0: 104 107 169 149 104 160 134 106 102 72 167 95 113 116 153 117 174 105 107 109 136 151 171 66 128 141 134 112 85 171 152 126
1: 133 155 113 118 150 99 96 115 132 174 142 136 154 106 112 149 124 148 166 133 138 117 115 111 130 86 142 97 156 140 142 151
2: 125 164 166 111 130 140 137 144 118 118 126 174 183 151 106 116 113 85 142 90 119 189 153 123 172 79 142 82 120 134 144 133
3: 148 118 137 135 148 121 106 141 132 107 114 136 135 122 97 102 132 148 133 153 97 152 95 125 156 115 132 100 153 137 148 113
4: 129 159 132 120 109 125 119 138 149 151 160 135 140 125 149 154 139 159 132 139 115 106 123 133 108 144 146 125 114 121 103 104
5: 145 105 116 136 160 151 125 150 171 142 75 148 125 173 141 122 125 131 130 82 164 76 145 112 116 120 125 132 103 96 121 135
6: 125 145 142 114 144 105 122 106 126 143 136 115 127 159 108 143 140 110 139 117 134 174 111 132 113 135 113 149 132 122 120 157
7: 126 92 123 110 94 171 126 139 112 144 161 62 122 122 138 141 145 130 80 141 121 135 99 122 136 174 157 94 144 176 75 78
8: 133 148 146 125 134 127 140 125 107 85 143 133 132 139 120 129 139 130 98 108 130 137 135 89 133 136 123 117 76 143 113 108
9: 116 106 113 128 132 118 124 137 139 101 87 131 130 147 123 133 111 131 101 125 148 141 132 111 125 132 143 152 117 120 137 131
10: 130 152 120 124 139 70 119 79 82 131 138 129 94 95 165 150 153 171 179 135 121 73 145 194 85 143 98 108 135 102 134 110
11: 136 157 127 169 151 165 131 150 90 192 66 131 145 107 96 137 78 140 142 115 93 102 84 143 146 117 111 85 198 117 157 100
12: 136 154 123 168 159 97 124 101 164 133 118 138 177 150 106 128 137 119 205 128 121 167 108 103 131 115 86 129 129 109 154 189
13: 134 171 118 100 136 57 82 116 136 167 130 122 162 117 141 138 125 181 155 138 111 126 98 124 105 128 145 107 140 159 145 133
14: 147 126 119 129 155 138 126 137 96 138 89 144 122 136 114 130 108 129 105 99 140 100 145 101 152 168 82 109 102 122 102 99
15: 132 127 135 122 84 95 133 80 118 114 138 99 121 142 113 145 145 143 106 141 139 105 99 149 104 136 98 144 134 134 120 138
16: 136 86 112 116 71 116 123 135 124 97 179 65 166 108 60 151 120 150 93 133 130 112 107 107 123 136 172 95 96 114 163 155
17: 115 108 144 124 118 159 134 139 128 123 158 101 111 102 146 144 116 113 70 138 106 147 109 111 138 148 165 81 150 140 66 111
18: 129 133 95 144 196 140 140 134 113 158 128 151 98 152 122 132 113 76 123 109 136 167 159 128 128 162 102 141 126 113 99 118
19: 142 116 105 142 124 76 80 124 126 134 79 128 111 150 144 150 146 104 141 117 125 114 133 154 109 177 97 150 148 96 108 151
20: 115 93 130 135 118 88 118 85 136 110 138 125 108 159 151 93 214 116 102 160 128 103 111 117 128 115 97 142 107 125 130 153
21: 120 123 128 104 110 96 140 81 142 73 130 117 114 114 121 118 172 153 143 163 130 151 100 116 183 125 118 132 147 134 146 130
22: 148 130 135 83 111 163 139 178 157 151 118 128 145 126 114 110 120 110 150 120 106 115 112 138 117 118 153 137 124 113 126 156
23: 138 129 153 119 169 194 149 100 140 140 139 163 95 151 127 104 145 103 97 92 127 139 163 119 96 86 160 147 82 166 129 101
24: 130 152 111 108 89 139 117 141 111 143 106 124 124 93 120 123 100 111 170 90 143 94 167 172 138 123 115 113 181 109 145 103
25: 146 103 123 127 92 132 133 147 133 159 144 101 126 98 103 164 108 188 128 116 119 125 111 123 119 124 146 135 161 103 104 138
26: 136 114 152 158 145 120 137 147 151 164 143 150 121 83 115 121 140 120 125 137 119 138 111 161 138 122 144 151 188 140 130 132
27: 117 125 125 135 174 104 108 133 140 166 126 121 143 120 143 141 79 155 148 131 111 117 94 104 99 137 122 119 150 124 113 131
28: 160 147 86 128 100 124 119 120 111 129 76 150 150 115 86 140 70 128 115 110 144 155 145 121 175 141 131 120 179 91 107 114
29: 165 137 137 113 130 143 143 97 114 108 146 119 146 111 89 101 122 113 134 125 123 145 142 75 116 126 121 126 118 147 117 125
30: 84 109 158 131 158 147 147 135 134 120 177 87 130 153 126 103 175 70 130 165 104 153 147 143 179 125 105 134 141 131 156 126
31: 128 104 95 125 142 121 148 149 107 100 95 147 113 136 110 84 99 136 139 129 139 136 108 107 149 138 106 137 129 109 110 134
32: 139 133 147 124 136 83 107 79 136 68 100 120 111 136 116 129 149 179 128 179 136 151 125 129 140 100 111 166 70 124 157 146

84 105 114 138 152 129 139 146 145 113 176 101 112 135 147 97 168 73 120 178 74 149 133 143 185 116 139 145 130 112 117 104 -> 30 3
138 147 134 124 135 95 89 135 110 150 114 147 125 132 151 120 116 134 140 124 147 101 136 179 124 105 102 121 166 95 144 114 -> 24 19
121 157 146 129 146 153 137 127 144 115 125 138 166 136 99 121 108 96 141 107 119 149 136 135 136 71 160 75 101 149 157 135 -> 2 3
138 85 126 121 135 77 112 98 148 73 83 133 111 126 128 142 154 180 122 182 135 112 120 131 152 98 110 178 90 113 194 179 -> 32 21
106 135 151 131 117 174 162 107 96 64 169 94 90 118 129 107 188 115 88 113 145 134 193 89 156 136 156 135 62 167 125 112 -> 0 8
125 121 113 114 144 86 106 113 121 139 132 123 105 110 180 119 174 123 122 114 106 90 127 144 119 130 87 111 94 120 141 128 -> 20 10
151 136 133 123 128 172 119 174 159 147 123 114 139 146 121 96 94 106 123 101 133 108 135 139 87 111 145 153 96 115 115 134 -> 22 5
118 165 145 139 131 45 88 102 98 136 115 108 98 57 172 115 135 174 124 126 125 69 140 194 93 138 118 154 138 123 148 116 -> 10 13
162 134 108 119 93 124 126 128 96 112 155 151 114 168 143 180 118 118 121 77 152 113 167 158 99 107 103 173 67 135 144 89 -> 8 9
118 57 119 159 160 146 164 146 174 142 178 93 154 146 107 107 162 73 153 162 168 141 153 64 134 126 135 142 148 169 146 183 -> 30 29
127 142 135 128 140 140 116 133 150 178 131 142 115 127 165 229 98 141 126 116 120 117 130 146 49 145 118 123 108 126 103 95 -> 4 27
98 107 141 109 124 150 123 158 146 134 173 106 108 120 142 123 184 86 160 172 94 164 156 151 151 125 101 126 133 97 142 134 -> 30 6
131 127 111 137 151 164 157 158 115 136 105 135 118 145 155 118 118 112 131 99 165 109 125 76 120 164 133 143 118 134 92 87 -> 14 5
131 127 124 146 152 166 121 111 140 131 126 148 134 82 147 129 131 141 147 139 96 138 88 174 122 137 149 132 180 154 144 124 -> 26 3
121 128 119 145 104 171 176 114 113 144 133 162 134 144 121 117 159 90 160 114 128 145 157 101 108 101 133 133 116 158 119 147 -> 29 23
